A single turn carries every row of the set below to another of its rows. Some are shown first; where does it send the rows asked next?
Renub: [ 17   7  14  32 -14 -25   0  27 -26  -4 -29 -19  -5 -25 -25 -44  -7 -19
 -22  35  -7  11   3 -16  -4 -15  13]
Zuzal: [ 15 -15   5  26 -13 -34  29  22 -21  -6 -48  -8  17  -5  -3 -30 -17  18
 -32  31  -3 -20   3   1  -6   0   7]
zeve: [-26  -1  -7 -28  -3  -9  -1  23 -32 -19  -4 -29 -13   5  13 -12  12  25
 -38  16  -8 -13  -8  11  10 -17 -38]
pifu: [-20  -6   2   5   3 -20 -47  -1  -4  26  12 -10  -1 -26  37  14  58   7
  -1   7  16 -19 -24   6   5  -6  21]
Pas: [ 17  -4  -5 -16   9  21 -14 -34 -45  -2   8  13   5   9  10 -19 -21  -6
 -18  -2  -7  17  39  -7  19 -18   7]
nolos: [-14  -4   0  19  21  29 -45  17  15  25  -2   9 -16   2  30   9  27 -19
 -17 -13 -12 -24  -7   4   8 -13 -32]
Zed: [-15 -14 -23   9  25  27 -24  30  14  32   1   6 -19   8  31  17  22 -15
  -3  -7  -8 -26  -9  -5   6  19 -17]
botis: [ 14   6 -11   5 -41 -16  47  -2  30  14   9   1  -8 -11  -1  -8 -25 -18
  14  22 -24   0  -6  -6  -9 -45  21]
vize: [ 18 -21 -30   3  10 -15   3  -8 -52  40  17  36   5  -2 -13 -10 -13   0
 -10 -22   1 -13  34  -1   8 -11  19]
pip: [ -4   0  -4  13   8   8   1  -6   0  19  -3  -6  -8 -14  15  -1  64  18
  39   7  -9  -8  37   5  13 -22  37]
les: [ -9  -6   3  11  -6  15  -1  -4  -2  12  -1 -10   4  -9  27   3  63  23
  23   3  -7 -18  41   7   7 -38  38]
lagem: [ 23  -8   8 -10 -45 -24  31 -19 -16 -15 -28   7  10  -3 -14  16  25  23
  -2 -10  -1  10  10   7  -2  -1  46]
vop: [ 13  14   9 -11 -41 -43 -13 -25 -26 -11 -19  12 -10 -20   3  16  21  11
  -9 -14  -5  20 -42   9  26   1  26]
datek: [  9 -10  28  44   2  29 -22  27  28   8  15  18   6 -44   0  -6   5   2
 -33  -2   5  10 -15   4   7 -18 -18]
sesa: [  6  28  11 -12 -15  -6 -20 -18  12   4  13   7 -28   0  14  14 -28   8
  -4 -18 -20  -5  -2 -12 -20 -59  50]
bukis: [-18   8 -19  -9  12 -39  -7  35 -36  16   6 -13 -37 -17 -27 -19  25   8
 -12   4  -9  -8 -18   7  10  -7 -30]
muni: [ 14  19 -10 -12   7 -30   5 -24  20  18  -4  22 -32   6   9  18 -27  29
  20 -17 -20 -14  -9  -5 -12 -16  49]
tilo: [ 16   3  -4  49   9  25  11  18  21  17   1  37  -6 -38   1 -13   3  26
   2  -9 -11  -8 -12  17  30  -3 -20]
muzom: [  7  -9   5   8 -24 -56  11  -3  37  16  12  14   1  -1  19  22 -32  -1
  -4  14  -4   8 -40  -9 -19 -18   1]
des: [ 19  23  10  42  -2 -41 -15  10 -34 -21 -30   7 -14   7  15 -14 -24  26
  -8  19 -19  17 -13 -11  14  -9 -14]
vabe: [  4  -1  -8  30 -15  62  10  42  13  -2  24   8  -1 -29  20  -2 -11  13
 -16   5  -7   0  -4  -3  16 -13   1]
godos: [ -6 -12  -5  12  15  56 -13  23  21  20  -4  -5 -10   8  14  -1  28 -26
  -5   0 -11 -20  29  -5  -5  -9 -11]
domev: [  1   1  -2 -18 -58 -32  -5   5 -33 -10   0  -1  -3 -16  12  29  14   8
 -22 -14   2   9 -36  -2   8  -4  45]
Biv: [ -1 -16  -8  24  27  30  -7  14  23  34 -18  16 -10   3   3  -2  36 -11
   3 -12 -12 -35  24  10  -1  -4 -21]
Sif: [ 18   7   1   9 -34 -22  44 -21  34   9  -7  10  -4  -9   1 -14 -24  -8
  13  18 -27  -5  -7   7  -1 -52   4]
raz: [ -3  -6   6 -43  -5 -14   8 -11  31  15  -9 -14 -11 -14   9   2 -27  -7
 -20   5  -5 -13 -12 -15 -18 -10  64]
meleb: [ 24   4  19  -1 -51 -19   6 -13 -21 -12 -12   3  -2 -18 -30   6  33  -2
  -2 -13  -2  25  11  -1  -5 -25  51]
dur: [  8   6 -11  42 -21 -37  -4  53 -48  -5  -1  -1 -10   4  13   2 -28  17
 -19  15 -10   1  -8 -24  -9 -14  14]
mim: [  7   3  18   7 -26 -43  -4  -9  38   6  18   5  -7  -6  17  15 -30 -16
  -5  21  -9  24 -41 -16 -16 -28   0]
vezi: [  8 -25  -3  28  11  27  14  36  34   9   7  17   9 -28  11   6  -4  22
 -15   9  10   3 -17  -3   7  36  -5]
kemi: [  1   0   1 -10  22 -10   7  16 -18 -18  -5 -20 -24  15 -26 -11  24  27
   4  21  -3  20  28  -7 -14   7 -27]
guzi: [  5   5  25 -20   5 -38 -11 -33  33  28 -20   8 -16 -29 -11 -12 -10  -8
 -20 -12 -10 -17 -18   6 -10 -36  42]
ribob: [-20  -6   2  -6   6 -10 -42  -8   2  12   5 -18   1 -18  49  14  53  13
   2  18  15 -12 -22   3   9   9  22]
Futur: [  9 -20 -19 -24  20  -9 -21  -9 -43  27  20   9  -1 -11  -3 -14 -19 -27
 -19   2  10  19   7 -19  13  23  18]
Rer: [ -8 -11   8   9  -1 -23  -2  34 -29  -2   9  -9  -9   9 -28  -6  29  29
 -26  -1   4 -10  31   7 -30 -39 -29]
suse: [  7 -28   3 -12  10 -20 -28 -29 -41  22   4  26  24  -5  13 -11 -17  -2
 -50 -16  10 -12  11   8  14 -17  -6]

des goes to Zuzal
sesa goes to guzi
godos goes to nolos
And these:
suse goes to vize
lagem goes to domev
vezi goes to vabe
mim goes to Sif
pifu goes to pip
bukis goes to kemi

A single turn carries every row of the set below to another of its rows. Some are shown first; where does it send the rows asked next?
Nin: [-14  28 -25  -9  13 -14   0 -33 -24  19 -32  23  34]
gevin: [ 32  -2 -35   7  35 -23 -12 -19   6   0   7  66  28]
Gatal: [ 26 -13  35 -39  18 -57   8 -27 -14  12   2  41  38]
muf: [ 14 -25  36 -26  -3  -2  30 -27   3   0  -4  48  35]
Vadot: [ 42   9 -10  16   3 -24  28  -2  21 -10 -48  49  42]
Rosef: [  8   5  17 -26  29 -14  -4 -22   0  38  27  27  -7]
goko: [ 20  30  18   4  10 -36  34 -20 -13 -33  13  29  23]
pir: [ 14   5  50  -5  -6 -18  19 -11 -15  22 -36   4   3]
nelaf: [  5  -9  -4  22  14 -46  -2  13 -36  -1 -25  61  32]
Gop: [ 25   9   5  17  40  18  41  -2   3  15 -11  32  -3]
zev: [ 32  -7  11 -14  43 -49   2  -8   2  12  23  66   2]
Rom: [  9 -37  -8 -30  -2 -43   7  15  13  -8 -30  38   2]
Tela: [ 35  12   3 -27   8 -22  27   2   9 -19 -60  42   8]
vere: [ 33  30  -3  30  -9 -39  25 -23   7 -17  -3  53   0]
Zede: [ 49 -36  -6   7  22 -14  28  -1 -10  19  11  11  31]
mav: [-11 -16   2  18 -15 -21   2 -42  12   5 -15  25 -16]
Muk: [ 16  -3   5 -18  28 -54  21 -12  46  23 -32  44  -5]
Ketat: [ 38  -3  -8  14  18 -23  27 -12 -22  59  -8  27 -11]
gek: [ 43 -32 -11  10  18 -32   8 -42 -38   6 -27  19  13]
Levop: [  2  28  -8 -11  16 -53  14 -23   9  10  15  19  55]
vorud: [ 44  -1  10 -17  29 -48   2  19 -34  17 -19  35  44]
lam: [ 12   9 -11  39   1   4  21  17   7  -6 -13  31   6]
pupeg: [ 31  22  19 -26   9  -3   6 -43  29  14  -4   9   6]
savo: [ 35 -13  -2  16  -9 -33  19 -65   0  17 -30  31  26]
Ninir: [ -6  35  -6 -22 -23 -39  17  -1 -28  14   0  28  18]
Ton: [ 19 -10  20 -40  19 -19  -7  12 -12  36 -36  10  18]
Rolal: [ 23  25 -19  21  31 -46 -25   0  -1  15 -32  27  -6]
navi: [  5  28  -5 -24  33 -22 -18  27  -3  25  -5  31   2]
Lavot: [-21 -23  -2   1  34 -39   0 -37  18  -9 -21  40  -4]
supe: [-10  -7 -11   9 -12  -4   7 -27   6  12 -39  11  47]

Nin goes to Tela
zev goes to Rosef
And these:
muf goes to gevin
Ninir goes to Rom
lam goes to supe

A single turn carries every row of the set below to another of its rows. Some are shown first; where does it send the rows asked next?
zege: [  8  26  16  -2   8  25 -36 -23  39  35 -12  -8 -45  57 -22   4   9 -15
  -8]
Nifa: [  2  14  80 -23  18  14 -16  -1  40   2 -17  -8 -33 -36 -52   0   2  13
 -37]
muvar: [-11  33  35 -15  28  12 -34 -12  31  11   5   9 -63 -65 -16  24   5  35
  -5]
ruzug: [  4  48  30 -27  22 -16 -32  10  46 -21  37   1 -45  -2  -5 -15 -23 -17
 -26]
laged: [ -3  29  19  -2 -27  -8 -36 -11   7  14   0  -7 -32  50 -21  19   3 -32
 -12]
Buk: [-28  12  24 -17  19   6  -7   0  37   2   6  13 -10  -5 -62  34  -3  -7
 -34]
rumus: [ 22  10  42 -34  33   7 -49  -6   3  26  -2  -5 -58 -42 -19  22 -43  38
 -29]
bagev: [ 24   3  69 -17  -5  13 -31  -5  -6   0 -20   5 -51 -44 -26  -5 -26  10
 -35]
Tok: [-20  32  45 -24 -33   6 -31 -33  16  14   2   9 -27  35 -19  12 -12 -34
  -8]
Pidi: [  0  36   4  -2  -8  11 -32 -21  12  26  -3 -16 -48  60 -24   7   4  -7
 -14]
Rul: [ 17  12  -8 -20  -9  39 -39 -25  32  40  10   3 -42 -50 -25  13  -6 -25
 -13]
nalo: [ 18  38  86 -44   7  25 -30  -1   9   4  16  -3 -26 -22 -38   6 -27  20
 -35]
kul: [ -9  26  48 -31  12 -10 -15 -14 -21  18  13 -29 -55 -40 -43   8 -27  24
 -27]
Far: [ 21  44  71 -31  21  39 -42   3  25   2   6  17 -43 -43 -13  22  -2  30
 -15]
Tagek: [ 25   6  31 -14   5  25  -3  13  10  16  28  14 -53 -16 -34   4 -19 -40
  14]
Lut: [-40  22  11 -20 -39  15 -33  32  18   3  -5  -7 -46 -23 -29   2   3 -13
 -13]
bok: [ -9  33  29  -2  14  -8 -12  -7 -33 -16 -15 -19 -51 -25 -19   9  12 -24
 -26]
Guva: [  5  25  21 -14  15   6 -53 -11  54  34  -3  -2 -27  50 -16  31   4 -23
  -7]
Tifa: [-32  18  13 -53  19  13 -51  19  52  42   8 -28 -38  -8 -34   6 -28  -4
 -16]
faku: [ 35  31  16 -26  40   9 -23  51  10   2   4 -21 -52   4 -19  35   2   8
 -15]
gubir: [ -5  23  33 -31  17  22 -51  24  13  26 -31 -44 -68 -28  -4 -14   6 -29
  -4]
muba: [  4  40   3   5   4  17 -43 -29  22  27  -6  -6 -62  44  -2   2  12 -12
   1]
Gik: [ -4  25  25 -23  80   6 -38 -26  31  27   0 -11 -51 -29 -12  17  -6 -18
  -8]
Bebig: [  9  45   3 -35  -6  -7 -51 -24  20   9  11 -35 -37 -25 -10 -14 -19 -16
 -58]
pumak: [ -7  49  35 -37  25   7 -59 -14  49  20 -16  -8 -31  41   2  38   4   1
 -15]
Lil: [ 10  31  29 -20   1  24 -39 -17 -17  38 -23 -12 -57  20   0  44   9 -20
  19]
kude: [ 14  33  14  -3  11   3 -55 -20   6  33  -8 -14 -59  30  10  23  11 -33
  12]
maku: [  0  14  44 -20   1   7 -44  -1  37  -6   1  29 -39 -43 -24  17 -27  40
 -39]
sipul: [ 34  21   5 -26   0  29 -38  18  27  16 -28 -30 -24 -19 -36  26  18   1
 -54]
vute: [ 10  46  56 -35   1  23 -33  -7 -19  10  30   5 -49 -42 -19  23 -26  30
 -12]

Lut goes to Tifa
Buk goes to Gik
laged goes to Guva
And these:
Nifa goes to muvar
sipul goes to Rul
maku goes to rumus
vute goes to nalo
pumak goes to Lil
faku goes to Tagek
zege goes to muba

A single turn carries every row of the set below to another of its rows. Some are shown first; where does it send the rows asked next?
Nobi: [-35  -9 -16   3  36 -18   4 -24  -2   4  20 -11   2]
komer: [ -1 -12  20  29   5   2  -5  -9  13  25  18 -42 -25]
Kas: [ 14 -25  24  64   4 -26  -2 -16   7  20  -1  17 -19]
zav: [ -2  11  24 -14  16  10 -17  26 -17  18  -6 -27  30]
nuli: [ -3   2  11  14  40 -35  10 -37 -29  13  14   3  -9]
Zili: [ 23 -17 -19  38  11 -14  -8  -2  -7  24 -22  55  -5]
Tik: [ -3 -26  21  67  11 -27  -3 -16   7  14   0   6 -21]
Ver: [ 12  18 -22  -2   3 -16  19  33 -24  15 -17  23  28]
modeg: [  6 -19  22  73  19 -29  -2  -2  -3  15 -17  11 -16]
feza: [ -8 -10  15  20   4  11 -16  -4  10  13   1 -47 -28]
lugu: [-13  -7  19  18   1  13  -6  -7  19  22  15 -42 -19]
bur: [ 24 -19 -20  35  16 -18  -4  -8  -3  29  -7  56   8]
fod: [ 10  20  20  -3  13 -14   5 -37 -14  19   8  37  -6]
Vopor: [ 23 -15 -16  29   4 -15   1   5   2  26 -14  60  16]
Sug: [ -6   2  17  -9  20   8 -16  27 -13  24   1 -41  22]
bel: [ -3  -8  18  28   4  -1 -17  -3  20  12  18 -39 -30]
fato: [  6  17 -15  -9  15 -10  10  45 -18  19 -25  19  21]
Situk: [ -3  10  10 -13  13  12 -26  32 -19  11 -13 -30  18]
guved: [ -1 -10   0  28   2  16   2  -7  26  21   5 -37 -28]
nopu: [  6  -1  28   0  23  13 -34  22 -10  12 -11 -32  27]
zerez: [ 14 -30  16  60  12 -30  -6 -16  12   6  -5  16 -24]
zik: [  3  11 -18  -4   6 -10  11  43 -17  18 -19  15  36]
Gug: [-24  29  22  -2  -6 -15   7  -8   2  -1  -3  36  11]
Rige: [ 11  17 -25   0   2  -9   2  37 -25  12 -27  27  20]
rit: [ 31 -10 -24  28  16   1 -17   1   0  37 -11  50   9]
tefi: [ -7  14  19 -12  21   8 -25  33 -10  20   0 -33  10]
lefu: [ 26 -17 -19  24  17 -16   2   3   1  21 -23  56   4]
Fem: [  4 -26  15  63  10 -20 -10 -18   4  14 -11   5 -33]
vefa: [-47   1   9  -3  20  -9 -17  -6   8  -4   6  14  28]
Romi: [ 11  26 -20   9  -4 -14  16  43 -18   6 -19   4  20]

zerez goes to lefu
Kas goes to Vopor
Ver goes to zav
And these:
nuli goes to fod
Situk goes to feza
rit goes to Romi

